Turns, then the turns between two rows, first turn first; the first pair answered:
Q_401 (before -> after):
20  -18  -18  0  31  -10  -22  1  ->  12  -24  20  -27  29  -4  0  11
-7  -5  -28  22  9  -4  6  0  ->  -10  -17  -11  8  31  -3  7  9
29  22  -16  9  -12  11  -9  -13  ->  36  9  -11  3  19  11  -18  -6
19  6  33  -52  17  -23  11  -24  ->  15  25  24  -38  -24  -23  17  -37
Q_909 (before -> after):
-19  7  -17  5  7  -5  -15  -2  ->  12  18  -3  16  3  -9  13  2
16  24  -32  29  18  -24  -26  -4  ->  30  7  11  17  47  -7  7  22
6  -9  20  -20  10  -10  10  12  ->  -15  -6  -10  -16  -6  -16  -19  -5
Q_605 (before -> after):
4  0  7  -2  -2  2  6  3  ->  -2  0  -5  5  -8  2  -4  -3
-14  -8  -21  25  19  10  -10  12  ->  5  -1  13  19  13  8  28  20
3  22  4  61  -40  37  48  14  ->  -40  -16  -41  52  11  50  -24  15
Q_378 (before -> after):
11  25  20  43  -34  28  52  22  ->  24  36  -4  -22  -34  -58  -10  -36
-4  7  -58  24  -20  -3  -36  -23  ->  -39  -4  -40  30  -31  32  -22  -6
18  -10  16  -9  28  2  7  10  ->  5  -13  19  -25  21  -4  -6  3
Q_303 (before -> after):
11  19  -15  17  -23  -7  15  -7  ->  19  18  -23  10  -11  -15  5  -10
27  10  13  -5  11  -11  22  3  ->  26  6  10  -14  19  -21  10  -1
-11  2  -11  28  -9  13  3  6  ->  0  3  -16  32  -1  6  -3  5
-6  -23  -2  11  25  7  -20  20  ->  -14  -25  2  8  19  7  -20  16
Pairs:
(two turns a pair)
-36  -9  7  -18  -12  1  -13  4  ->  -22  -17  -11  -9  16  -5  -27  7 -> Q_909 Q_605
32  -2  6  3  34  -6  14  16  ->  7  1  26  -38  6  -22  8  -1 -> Q_401 Q_378
26  -5  4  -10  6  -8  7  8  ->  -2  1  8  -16  -27  0  4  0 -> Q_378 Q_401
5  2  29  -17  -12  -14  15  2  ->  15  13  -18  17  -12  -24  -11  -15 -> Q_401 Q_401
-35  19  -35  40  -27  32  -8  -2  ->  -48  -7  1  18  12  54  4  26 -> Q_909 Q_909
-3  -4  -12  -5  2  12  -16  -6  ->  15  10  -13  1  -9  1  -6  -10 -> Q_401 Q_909
18  -2  5  -1  7  1  18  7  ->  12  -8  1  -16  12  -11  1  -1 -> Q_303 Q_303
-11  11  48  -15  -35  9  42  15  ->  -52  7  -20  2  -45  9  -26  -13 -> Q_909 Q_401
18  -9  16  -6  21  3  11  5  ->  -14  -15  7  -18  13  4  -16  -7 -> Q_909 Q_401
3  -19  -42  42  26  25  -30  23  ->  16  -24  -18  38  38  29  -9  38 -> Q_909 Q_909
8  -6  -12  29  -17  2  -5  -1  ->  25  -9  17  11  -15  -5  15  4 -> Q_378 Q_909
-9  7  31  -37  4  -2  -7  -12  ->  4  18  37  -5  -9  16  23  2 -> Q_303 Q_303
0  -2  -36  10  19  -16  -27  -1  ->  25  19  13  -6  -16  -22  31  1 -> Q_401 Q_605
-36  -4  7  -5  -12  16  -9  -6  ->  33  9  2  18  5  -11  18  -4 -> Q_605 Q_378
15  -1  17  13  9  6  28  9  ->  -9  -2  -28  24  3  5  -12  -9 -> Q_401 Q_605
-33  -29  -34  -2  26  5  -57  6  ->  13  22  -39  18  -43  -31  -26  -29 -> Q_401 Q_909
2  25  8  12  -10  2  17  21  ->  -3  7  -15  17  18  7  -11  24 -> Q_401 Q_605
34  -9  -28  3  41  -22  -28  -7  ->  39  29  -2  -1  -28  -36  10  -25 -> Q_401 Q_605
-17  9  -15  -21  -25  7  -25  -1  ->  -13  12  9  -23  -33  11  -2  8 -> Q_605 Q_401
-19  -18  19  8  10  46  -8  21  ->  -21  8  -5  24  -38  35  -11  -4 -> Q_401 Q_909
26  4  31  -16  22  -8  18  18  ->  7  10  38  -32  -5  -9  19  6 -> Q_909 Q_605
-5  31  -24  6  -29  -24  -12  -9  ->  -23  11  -27  -15  1  -21  -38  -6 -> Q_401 Q_303
10  26  28  3  -41  14  29  26  ->  40  33  -17  0  -18  -34  -16  -7 -> Q_378 Q_401
11  -12  21  4  19  4  26  25  ->  -1  -9  -26  32  16  10  -7  13 -> Q_909 Q_378
22  -10  4  -7  11  -9  27  18  ->  -1  -20  -20  11  20  12  4  23 -> Q_909 Q_378
2  9  15  21  -11  0  16  -31  ->  -19  -15  14  4  23  11  -6  -21 -> Q_605 Q_401
36  2  26  12  -16  10  20  13  ->  51  3  -3  18  -4  -9  -8  -2 -> Q_401 Q_303
36  -14  11  16  21  15  18  4  ->  16  -9  18  -33  -2  -18  -5  -23 -> Q_401 Q_378
-13  4  43  -8  -19  6  36  13  ->  -33  5  16  15  -31  26  19  7 -> Q_909 Q_303
-16  -21  9  9  -4  24  7  12  ->  28  -11  -8  5  19  -15  -2  -4 -> Q_378 Q_605
0  3  -30  22  7  -9  -34  -5  ->  -24  -20  8  -14  25  1  -28  11 -> Q_401 Q_303
19  -10  -2  -5  28  -1  -12  5  ->  -11  2  20  -25  -17  2  -6  -6 -> Q_605 Q_378
13  -13  5  -22  31  -12  -5  9  ->  -29  -14  -4  7  6  28  -1  18 -> Q_909 Q_378
11  0  14  14  -14  31  32  28  ->  -2  -13  -34  22  15  26  -19  20 -> Q_605 Q_401
-10  25  -21  16  -38  4  -1  -34  ->  44  4  -1  24  30  5  26  -2 -> Q_401 Q_909
-13  -16  -20  3  -4  10  -21  4  ->  14  3  -22  17  -21  -3  -5  -6 -> Q_401 Q_909
-12  -11  -12  -28  -2  -32  -26  -15  ->  4  12  9  -10  -40  -26  22  -11 -> Q_303 Q_909
14  29  58  17  -20  5  44  19  ->  -25  -7  -25  35  36  15  -53  14 -> Q_401 Q_605
-52  4  -2  5  -37  25  -3  -7  ->  24  24  0  38  -21  14  41  4 -> Q_401 Q_909
41  7  -62  36  30  -3  11  -11  ->  -15  -30  -17  -53  50  -16  -25  -15 -> Q_909 Q_378
-8  -15  36  -33  -4  5  11  3  ->  -20  -19  23  -38  -1  2  -8  -8 -> Q_909 Q_605
-7  6  32  -19  7  4  24  19  ->  20  7  19  -8  23  -5  22  19 -> Q_303 Q_303
11  -6  -2  11  18  8  4  10  ->  17  7  -5  -2  1  -17  -5  -10 -> Q_378 Q_909
-22  -15  17  4  -13  -8  42  1  ->  -11  2  -16  14  -21  -29  22  -20 -> Q_401 Q_378
45  9  -12  23  20  -15  1  0  ->  31  -11  19  -5  41  -5  5  14 -> Q_605 Q_401
19  34  -27  12  -59  -11  36  0  ->  7  33  -21  4  -68  -12  32  -3 -> Q_378 Q_303
-19  -27  9  -1  3  26  29  22  ->  18  -28  -7  13  31  7  22  18 -> Q_303 Q_303
18  7  17  -4  -17  -43  13  -2  ->  -10  -20  5  -19  16  -33  -24  3 -> Q_605 Q_401
7  15  -14  18  7  1  -3  1  ->  -10  11  -14  -3  7  -8  -19  -5 -> Q_303 Q_303
-13  -2  16  -56  -2  -38  -30  -24  ->  44  10  -5  -22  18  -54  -15  -21 -> Q_378 Q_378
15  2  12  -2  -1  -3  26  18  ->  -1  -2  19  -10  -6  3  22  21 -> Q_378 Q_378
-15  -13  7  8  -3  24  3  22  ->  -26  -16  6  -16  -7  7  -12  10 -> Q_378 Q_378
28  21  -14  9  -15  -5  36  12  ->  28  -7  -17  -14  37  -17  9  16 -> Q_909 Q_378
-36  -12  -26  4  -23  15  -24  -12  ->  3  -19  -35  37  17  20  -9  8 -> Q_401 Q_378
-7  9  31  5  -30  11  34  10  ->  -26  -24  -14  14  28  19  -21  13 -> Q_401 Q_605
-32  6  2  -5  -5  17  -17  -3  ->  15  2  1  17  28  11  3  10 -> Q_378 Q_401
7  -2  -21  34  -7  4  -8  -12  ->  -7  -7  -13  33  -11  17  -4  -6 -> Q_378 Q_378
11  -21  9  -28  64  -20  -21  -1  ->  -28  2  -18  -34  0  -32  -48  -36 -> Q_909 Q_303
16  -9  -6  7  15  -16  -3  -10  ->  -21  -14  12  2  -3  14  7  3 -> Q_378 Q_303
-10  -20  9  -13  5  17  -25  -5  ->  -6  -12  17  8  -7  34  -1  6 -> Q_303 Q_303
-8  -1  18  -13  0  3  13  15  ->  -17  2  13  -5  -17  5  9  9 -> Q_401 Q_909
-44  32  64  -37  -62  -4  3  1  ->  -74  8  55  -22  -35  36  -10  27 -> Q_303 Q_909
21  9  23  -15  8  -7  29  -8  ->  1  -17  9  -20  41  -3  -1  -2 -> Q_605 Q_605
-32  -35  44  -28  -28  -11  5  -2  ->  -20  -10  25  17  -63  -2  23  -9 -> Q_605 Q_303
-10  3  -28  -1  -41  12  22  3  ->  22  -5  -14  3  -3  14  44  25 -> Q_909 Q_303
33  4  -6  5  30  -17  13  -1  ->  12  5  -31  5  18  -23  -16  -11 -> Q_909 Q_909
-42  -7  -52  24  15  14  -37  -8  ->  -61  -8  -35  -3  -1  9  -38  -13 -> Q_605 Q_909
24  10  -25  26  -3  -4  -9  -1  ->  35  -2  5  7  21  -5  7  11 -> Q_303 Q_909
-6  26  -11  19  -40  -5  8  -34  ->  -25  20  -4  12  -45  2  3  -30 -> Q_303 Q_378
-16  30  6  -7  -26  -21  3  -34  ->  -3  27  -21  46  -7  5  9  -15 -> Q_378 Q_401
-11  33  2  -8  -43  -15  2  -15  ->  15  28  -36  23  -11  -17  -13  -13 -> Q_303 Q_401
30  4  -15  38  -9  -11  32  -7  ->  20  -25  -6  -5  41  -26  -1  -6 -> Q_909 Q_378
31  -22  42  -8  33  -15  7  -37  ->  27  8  28  15  -23  -20  18  -53 -> Q_401 Q_401
11  1  -5  25  23  22  -2  4  ->  -6  3  -15  -3  17  6  -29  -15 -> Q_909 Q_378
8  -15  5  -19  34  -13  -18  -3  ->  24  -15  2  -6  40  -9  -6  2 -> Q_378 Q_378
-24  -32  -24  -18  42  13  -50  -2  ->  -54  -21  8  -6  -5  55  -10  14 -> Q_303 Q_303
16  12  6  -33  -21  -53  -7  -2  ->  15  4  21  22  -10  9  40  44 -> Q_378 Q_303
-33  16  -41  29  -45  0  -27  -18  ->  15  2  22  40  -4  29  51  33 -> Q_378 Q_909
-31  -1  -6  4  1  8  -12  -13  ->  -27  -3  -10  17  5  16  -6  -4 -> Q_303 Q_401
2  -34  8  9  45  24  13  35  ->  -53  -11  -22  7  -29  18  -25  -4 -> Q_401 Q_909
26  -17  7  26  41  20  18  29  ->  0  19  -33  47  -37  8  -3  -9 -> Q_401 Q_605
-14  -12  -28  33  20  8  -19  13  ->  14  -8  31  -2  21  -5  29  24 -> Q_378 Q_605
14  -3  -9  33  -3  26  24  20  ->  8  -23  -21  16  34  17  -6  19 -> Q_303 Q_909
9  9  -27  6  9  -5  -23  3  ->  11  9  19  -12  1  3  19  19 -> Q_605 Q_401
4  6  -16  -29  16  -18  -38  -16  ->  -3  -4  0  21  20  43  5  27 -> Q_378 Q_303
39  25  -20  5  -25  -6  22  -8  ->  -18  -22  -30  -7  19  33  -22  14 -> Q_605 Q_378
-2  17  -11  8  -29  -3  -9  -21  ->  -11  0  -21  -2  -4  -3  -31  -15 -> Q_401 Q_303
22  10  24  -14  -26  -11  17  -11  ->  37  4  -19  12  3  -17  -14  -15 -> Q_401 Q_401
12  -6  0  9  11  3  3  19  ->  6  -9  -14  15  10  2  -9  13 -> Q_605 Q_605
-25  -3  20  -14  -27  3  9  -12  ->  1  12  7  5  -34  -9  17  -19 -> Q_605 Q_909
-30  -10  9  22  -3  50  36  38  ->  14  18  -62  33  -9  -14  -14  -15 -> Q_909 Q_378
-22  18  -16  42  -32  30  17  13  ->  -2  -21  1  -23  58  -6  -20  19 -> Q_378 Q_605
-42  -28  -19  -5  27  20  -44  2  ->  -45  -17  -2  22  -1  52  -4  18 -> Q_303 Q_303
11  14  -24  6  3  -18  -16  -6  ->  25  19  -3  5  -6  -19  7  0 -> Q_605 Q_605
6  3  7  0  -10  34  15  14  ->  23  -5  11  -29  18  7  -1  3 -> Q_378 Q_909
8  7  12  1  -28  5  24  -4  ->  -14  -19  13  -17  11  16  0  9 -> Q_303 Q_909
-7  -15  -13  15  33  19  -23  8  ->  -27  -14  -8  -7  22  10  -33  -6 -> Q_378 Q_303
-27  12  -19  10  -37  -5  -25  -24  ->  -13  -1  -40  30  2  2  -34  -9 -> Q_303 Q_401
-16  3  -37  10  -16  -4  -31  -21  ->  -7  5  18  -42  -22  -23  0  -21 -> Q_909 Q_378
2  -20  -28  24  49  17  -29  13  ->  -25  -5  49  -16  -10  26  31  20 -> Q_401 Q_401
12  1  17  8  -21  5  29  5  ->  26  2  -20  19  -6  -14  6  -8 -> Q_401 Q_303
6  11  -12  6  -37  -2  -1  -19  ->  -26  -11  -13  2  -17  23  -16  -6 -> Q_401 Q_378
-25  -32  -18  -39  -3  -11  -63  -8  ->  20  24  1  11  -78  -10  12  -12 -> Q_303 Q_909
51  28  17  -3  -15  -20  39  1  ->  -29  4  -41  -11  -12  -9  -47  -19 -> Q_605 Q_303
-5  18  18  -12  -42  5  24  -8  ->  -12  -10  34  -29  1  18  21  13 -> Q_605 Q_605
13  -10  -2  -6  12  -4  11  15  ->  6  4  -5  -13  -18  -13  6  2 -> Q_378 Q_605
13  11  -27  27  -24  -6  -7  -22  ->  33  -11  -11  20  34  -5  -1  1 -> Q_401 Q_909
-13  -17  -23  -18  4  -21  -33  -14  ->  -21  -20  1  21  0  33  17  25 -> Q_378 Q_401
20  19  46  -52  -20  -38  11  -16  ->  -17  -13  -11  -44  28  -25  -58  -18 -> Q_401 Q_605
28  21  -22  46  -7  -3  11  -1  ->  -34  16  0  0  -44  1  -6  -13 -> Q_378 Q_303
17  31  7  21  -53  -16  14  -53  ->  -15  -32  -11  -3  49  1  -52  -25 -> Q_303 Q_605
2  -11  19  16  11  15  10  12  ->  11  -4  19  -11  10  -20  -5  -10 -> Q_378 Q_401
-20  13  9  -33  -12  -20  -27  7  ->  -13  9  -9  -23  3  -23  -42  9 -> Q_909 Q_605
15  1  -31  4  14  9  8  12  ->  3  2  8  -34  -1  1  23  10 -> Q_378 Q_605
-16  1  -1  12  -12  3  -20  -18  ->  7  1  -6  28  3  3  -12  -9 -> Q_378 Q_303
-31  -10  -6  -25  16  -29  -38  -22  ->  -2  -8  16  38  25  25  30  29 -> Q_401 Q_378
-5  -22  -29  -2  29  35  -4  10  ->  20  8  -9  -41  -10  -19  4  -23 -> Q_605 Q_378
-33  -18  -18  -2  11  5  -21  6  ->  -16  -15  -26  -4  14  -11  -27  -4 -> Q_378 Q_378
42  14  -41  17  -5  -26  -24  -17  ->  -41  -12  -3  16  -25  50  -2  20 -> Q_303 Q_378
-7  4  10  -28  -7  -21  -3  -2  ->  11  12  12  6  -6  -7  27  15 -> Q_303 Q_378
21  2  -23  16  11  -4  -6  -5  ->  -13  -17  5  -25  10  -1  -17  -5 -> Q_605 Q_378
-11  22  15  -17  -36  -17  -3  -24  ->  -34  -5  26  0  -5  36  5  14 -> Q_378 Q_909
2  -4  -27  14  12  4  -22  -5  ->  11  -9  13  -28  14  -15  -7  -4 -> Q_605 Q_378
19  -17  16  -28  15  -6  -2  -11  ->  -9  -10  6  -28  -18  -1  -16  -24 -> Q_909 Q_303
27  16  -45  43  -27  -3  5  -18  ->  -40  -27  -38  6  6  26  -37  -4 -> Q_909 Q_909
-4  12  -15  7  -17  2  -5  -8  ->  -17  -4  -14  3  4  14  -14  0 -> Q_401 Q_378
-1  -15  -21  36  41  33  11  7  ->  -10  -12  -45  27  36  16  -18  -12 -> Q_909 Q_303
-5  4  -21  -10  -15  -18  -31  -26  ->  -19  -19  1  14  9  36  0  17 -> Q_401 Q_378
19  -5  -13  1  32  3  -2  1  ->  26  12  12  -11  0  -8  21  -7 -> Q_303 Q_605
-7  15  12  3  -10  17  29  19  ->  11  21  -5  -21  -8  -28  0  -10 -> Q_378 Q_303
-8  -13  -8  -2  41  -3  -27  3  ->  -2  11  -21  -2  8  -29  -33  -19 -> Q_909 Q_303
16  15  -11  31  -26  -14  19  -8  ->  -13  1  -30  9  -16  -23  -24  -20 -> Q_378 Q_401
-16  -16  22  -12  14  4  13  29  ->  -23  -8  -24  -2  10  -15  -30  4 -> Q_909 Q_401
45  10  -9  -2  13  -6  10  -16  ->  13  2  -30  -9  10  -4  -26  -25 -> Q_909 Q_909
36  -2  -15  45  24  16  14  19  ->  -42  -6  8  -33  -32  -1  -24  -16 -> Q_378 Q_303
-4  -25  -11  -2  52  -2  -23  13  ->  -47  -24  10  -14  17  21  -14  12 -> Q_303 Q_303
12  -5  9  -12  16  -32  2  -13  ->  9  8  11  -9  -10  -34  11  -19 -> Q_401 Q_401
-18  0  6  -28  15  1  -27  47  ->  -22  26  6  -21  -36  -6  -12  30 -> Q_401 Q_605
30  3  8  -33  8  -44  -12  -23  ->  -8  -7  34  -52  -2  -25  -10  -13 -> Q_909 Q_303
35  2  22  38  9  20  35  22  ->  43  -5  36  4  27  -3  27  17 -> Q_303 Q_401
-1  -7  5  -15  27  -9  -15  -9  ->  -12  0  30  -19  1  3  13  -2 -> Q_401 Q_303
